In the rows, 128 means zero.
A single turn carries every row of the set below to another of its rows. Some are shown first; where does it send the rows asked next?
Zavu: [107 116 139 190 134 109 117 149 129 131 117 106]
rir: [ 93 136 120 119 112 131 111 176 125 130 112 113]
Noz: [ 90 138 157 149  99 131 132 133 115 109 152 122]
dered: [133 145 124  94 120 144 139  97 128 131 107 119]
Beki: [124 119 142 160 117 115 144 111 143 107 158 125]
gabot: [107 105  99 132 124 129  94  85 142 140  87 123]
rido: [ 99 148 164 138 125 106 127 138 109 114 153 129]
vif: [132 148 139 108 119 127 141  77 117 130 108 123]
dof: [131  90 127 133 107 141 112  80 112 126 109 146]
roli: [133 147 126 100 124 119 131  93 119 141  88 119]
som: [122 128 122 129 157 105  93 159 112 136  90 120]
vof: [ 98 148 147 129 136  81 109 153 106 132 114 125]
rokuv: [100 110 139 179 136 107 108 159 136 139 120 116]
Gipi: [108 115 131 181 134 118 114 162 136 134 116 104]
Mabik: [102 145 136 113 131 123 116 174 124 123 136 124]
meral: [112 152 139 155 113  77 144 127 117 116 121 105]
duko: [105 111 108 124 137 159  85  98 129 132  97 127]
mazil: [109 104 104 130 118 155 106  85 150 125 114 125]
Tezi: [130  91 116 127 114 128 104  89 111 138  87 143]
noti: [125 127 138 135 141 158 118 150 128 108 149 126]
Kifo: [ 99 136 126 134  94 145 135 158 134 112 139 109]
Zaru: [117 132 164 165 146  98 115 108  96 115 129 129]
vulop: [116 148 128 139 109 120 150 147 137 106 143 104]
daga: [116 148 113 130 122  93 132 163 132 125 105  99]
kebuv: [106 108 118 147 118 128 106  62 135 127 107 127]
bek: [133  88 111 119 110 150 107  98 121 132  99 142]
Litob: [122 140 133  81 128 131 120 106 126 146 103 135]
vutor: [ 96 138 116 134 110  93 113 161 117 137  86 105]
fifot: [134  92 112 122 116 142 102  99 109 135  87 137]
zez: [108 114 139 186 132 124 120 155 136 127 130 105]
Vef: [129 116 100 124 129 123 123 162 161 127 118 114]
zanuz: [103 112 129 139 130 159  95  74 122 122 118 133]
guta: [121 120 127 154 133  62 121 119 128 137  98 118]
munop: [ 93 141 153 164  97  93 135 115 107 117 125 113]
nupe: [134  93 119 128 110 156 110  91 112 125 107 141]
Basib: [102 110 139 175 134 121 110 164 143 134 130 117]
pem: [122 139 146  92 123 138 131  91 125 136 124 139]
maka: [120 142 147  95 126 114 123  85 116 144 105 139]
dumat: [102 113 124 139 137 133  85  76 113 135  91 129]
gidun: [ 86 140 147 148 113  79 112 136  98 135  98 118]
tad: [132  94 127 135 114 134 107  81 102 130  96 142]
mura: [ 98 110 148 183 133 112 114 151 136 133 133 117]

fifot moves to Tezi
zanuz moves to mazil
Now find these:
munop moves to Noz
rokuv moves to Zavu
vulop moves to Mabik
vif moves to pem
noti moves to Vef

